One turning vector, and how many ticks it has turned:
The counts run from 0 to 992.
[110 164 176 106 109 118 144  83 128 135 159 125 129 184 112 149 177  60
  94 130 105 139 155  94 126 149 109 134  96 115 133 115 117  99 169  75
 145 108 125 130 147  90  95 141 129 128 141 129 141 126 136]
7
[ 66 132 141 151 147 171 135 108 123 138 123 102 131 165 134 160 135 127
  89 126 102 154 135 123 156 162 143 154  70 107 123 111 154 142 123 108
 100  86 103 119 117 103 124 156 117 100 109 112 114 142 208]
747
[129 133 149  90 118 156 122 100 130 145 153 120 124 116 131 119 171 161
  81  98 163 147 153  84 137 117 108  84  62 143 128 168 141 130 153 134
 145 120 150 141 155 119 113 116 115 109 120 213 135 136 124]
838
[ 90 130 170 172  92 136 148 130 143 102 121 106 152 166 144 136 126 113
 121  94  74 134 126 106 149 108 106 157 106  92 183  96 120 108 127  90
 107 121 102 121  86  86 128 146 144  92 167 128 135 133 147]
985
[ 96 127 129 144 134 137 135 147 168 115 119 117  91 162 111 129 149 117
 143  62  99 168 138  91 155  87 121  84  80  94 153 114 116 129 147 143
 169 130 144  95 127  83 108 162 103 131 121 155 140  88 151]
850
[126 165 181 152 143 148 106  93 127 157 123 137 101 176 137 154 132 145
  99 132 102 139 114  92 168 152 143 122  53 109 117 112 132 114 152 145
 124  78 118 128 133  99 109 106 103 110 132 167 118 142 166]
173
[113 132 181 148 126 150 123 121  96 110 143  88 153 138 116 147 129 144
  92  62 114 159 149 104 125 122 117 150  74  93 169 138 122  93 122 103
  83  95 133  91 122  88 100 134 139 113 129 169 152 155 157]
410
[ 83 156 123  92 113 170 134 143 155  91 162 100 157 155 141 114 170 124
 103  75 123 154 100 172 165 159 120 152 140 103 102 112 117 161 100  92
 111 156 136 103 114 135 137 145 154 151 129 135 156 114 151]
770
[102 173 144 136 173 182 106 141 146 115 128 139 124 158 162 124 113 166
 141  83 116 135  80 139 154 147 158 111 117  91 117  97 145 149 145 128
 135 143 106  93 101 115 166 110 113 143 137 198 101 115 146]
66
[ 76  94 119 139 122 130 123 160 108  81 133 105 187 141 140 123 140 167
 127 103 175  88 118 158 171 110 130 103 116  90 141 130 120 107 150 120
  98 144  75 147 122  86 158 143 138  96 157 116 133 155 112]
657
[ 84 138 146 117 159 142 131  99 108 163 123 115 123 127 126 163 136 156
  96 137 173 139 146 124 175 136 157 122  66 125 114 155 113 117 110 165
 160  93 100 120 135  70 126 168 119  85  92 140 107 142 143]
48
[ 94 142 155 126  75 141 101 161 112  97 142 122 180 147 105 116 145 148
 100 163 149  76 131 133 176 127 144 132  78 132 115 142 108  98 148 125
 113 119 119 156 162  68 153 150 146  97 147 113 139 162 109]
786
[121 146 183 155 103 104 119 160 154 154 147 119 144 111 132 151 117 118
 118  90 137 144 119 131 161 140 120 102  70  90 161 133  93  99 143 149
 131 111 130  90  91  89 121 108 154  86 180 174 126 140 143]
861
[ 92 132 146  96 138 118 124 159  90  91 147 114 128 145 102 142 159 162
 143  54 140 143 161 100 167  94 121 117 131 113 148 160  90 102 157 110
 142 114 129 102 168  86 110 164 133 117 126 114 144 127  89]
816
[ 60 121 148 125 124 135 108 146 145 160 122 118 111 142 130 127 161 155
 108 157 165 131 150 119 176 131 150  75  69 138 108 145 132 137 166 163
 154 100 121 119 162  82 140 156  98  96 132 133 102 127 155]
52
[127 145 138 117 114 148 149 148 176 117 150 141 114 143 128 106 182 108
 119  59  93 141 116  96 137  83 108 106  90 118 133 126 153 143 158 101
 156 131 169 125 149 112 119 140 106 128 131 212 128  95 128]
271
[108 187 141 150  99 153 113 156 144  95 128 111 161 155 157 121 117 162
 113  85  99 126  80 171 181 157 120 115 111 103 132 109 140 148 120 112
  88 145 112 112  91 125 151 126 143 136 168 159 112 142 153]
197
[108 133 172 147 131 111 125 122 144 151 125 136 156 128 177 159 128 131
 121 106 149 118  87 131 165 138 123 101  83  80 144 126  96  97 148 136
 133 113  88 113  77  99 132  94 137  66 184 156 125 145 129]
864
[ 75 115 120 140  90 150 130 100 157 118 121 107 141 174 145 114 165 132
 107 127 145 136 146  98 148 125  95  54  96 116 145 113 156 148 187 107
 134 163  90 153 102 110 139 122 110 128 172 137 132 125 152]
426
[107  84 136 134 142 133 134 156 126 107 171  92 166 147 114 146 173 139
 129  47 158 148 118 140 171 143 113 109 138  75 123 108 113 125 169  90
  89 117 120 117 126 111 109 111 137 133 145 126 162 122 158]
531
[114 138 181 153 118 103 118 142 152 152 129 136 150 124 164 159 123 129
 125 101 142 120  95 133 168 141 121 104  78  81 149 128  91  95 155 138
 130 111 101 108  83  97 130  95 139  74 190 168 120 142 128]
863
[ 79  97  96  94  95 178 115 115 129  93 146 103 145 133  92 119 157 133
  98 120 165 145 181  71 153 125 111 106  72 139 133 144 105 133 151 123
 154 157 136 162 116 114 136 139 151 115 121 117 182 136 137]
552
[138 155 162  99 165 126 159  83  96 143 169 153 156 116 144 180 128 121
 107  87 141 119 135 102 148 148 112 155 105 115 144 140 126 106 147  84
 137 101  99 155 101 114 120 117 156  73 131 174 114 162 107]
703
[122 156 131 102 136 152 136 106 132 106 152 140  90 184 114 128 165 118
 114  92  86 138 154  63 154 125 104 103  89 133 137 116 168 152 189 101
 141 121 131 172 157 135 110 134 103 134 128 158 118 121 132]
140
[129 175 173 105 114 133 107 125 121 111 169 103 161 148 125 131 142 137
  86  95 154 120  94 179 179 168 135 154  93  94 114 130  82 101  89 144
 103 115 122 110 126  96 117 122 158 129 141 159 156 149 131]
203
[108 138 158 126 123 146 159 112  95 130 166 128 168 108 115 132 120 141
 112 128 158 104 180 100 146 120 131 153 114 141 167 144 150 118 144  92
 137 127  92 168 111  69 163 154 155  85 124 184  87 154 107]
254
[ 68 123 141 160 153 161 140 107 124 133 110 110 134 172 149 162 140 131
  93 123  94 147 118 123 162 150 141 147  70 104 116 106 155 137 128 110
 100  86  94 121 119 103 123 156 109  94 110 110 118 140 197]
746
[132 123 157 103 127 122 133 113 123 153 178 137 131 118 100 125 160 146
 124 121 197 118 168  86 170 123 129  90 114 135 138 143 120 121 185 131
 172 130 117 169 144  77 135 115 133 114 136 191 113 126  92]
259
[ 60 137 155 103 132 187 100 102 128 145 123 106 109 133 149 137 133 167
  80 136 138 168 159  84 151 158 142 143  56 145 126 154 114 142 115 145
 140 108 124 108 116 123 141 133 133  90 114 141 139 141 166]
179
[ 57 126 108  82 151 170 118 161 121 120 166 126 127 133  95 139 159 145
 137 123 169 149 176 100 171 157 151 111 138 140  98 138 129 161 184  99
 168 134 126 128 150 115 159 151 138 130 102 106 114 117 136]
924
[ 80 122 173 105 127 154 105 124 169 168 150 128 130 154 156 109 180 144
 115 147 181 123 103 128 162 147 156  98 116 111  85 116 113 134 171 137
 158 124 116 107 150  94 156  99 108 128 148 175 131 101 140]
632
[103 172 119  74 121 116 149 120 149 140 151 128 117 122 136 149 164 132
 133  65 153 170 132 129 200 140 102  86 145 120 126 147 100 150 130 119
 194 153 124 109 106 116 114 156 152 124 143 136 122 109 105]
27
[119 132 137 110 151 157 139 137  78  92 142 128 156 123 143 149 137 203
 118  54 128 117 113 123 180 105 130 166 106 122 129 151 129 125 124 100
  95  98 115 149 152 115 127 149 134  82 103 155 127 159  98]
943
[ 89 153  96 100 132 126 150 151 153 106 145 143 174 138 149 153 161  91
 128  93 136 105  69 189 186 150 126 128 122  84  92 116 110 139 121 102
 153 150 104 129  99 115 144 152 152 103 144 113 132 129 121]
899
[ 89 124 170 156  83 128 130 161 148  94 129  96 129 174 125 126 156 117
 118  70  76 153 134 103 146 105 104 130  93  94 167 110 109 111 146  98
 101 112 137  97 133  99 105 141 128 115 165 122 161 117 156]
982
[ 92 159 144 150 140 137 168 116 133 134 117 121 135 149 135 151 140 130
 117  98  99 133 105 153 190 118 149 162 107 100 128 107 132 131  84 120
 139 100 101 108 118  58 122 196 122 104 100 139 100 120 153]
615
[ 96 150 163  92 112 129 156  81 117 135 158 117 160 156 128 161 187  67
  82 119 120 143 150 106 119 150  97 140 103 116 124 134 122 104 152  57
 140 106 128 118 139 101  97 145 142 110 134 117 149 140 143]
5
[ 97 133 143  84 153 132 125 147  82  93 145 117 132 139 106 148 148 164
 144  53 145 150 158 101 162  99 125 130 136 107 145 160  85 100 145 107
 148 120 126 103 156  88 115 169 139 115 112 119 146 129  82]
815
[108 131 102 129 127 135 151 131 128 126 105 143 135 105 144 171 126 177
 151  64 131 148 111  94 222 102 116 109 100 120 136 147 101 138 129 132
 174 127 111 136  89 103 120 154 139  68 130 120 127 134 109]
155
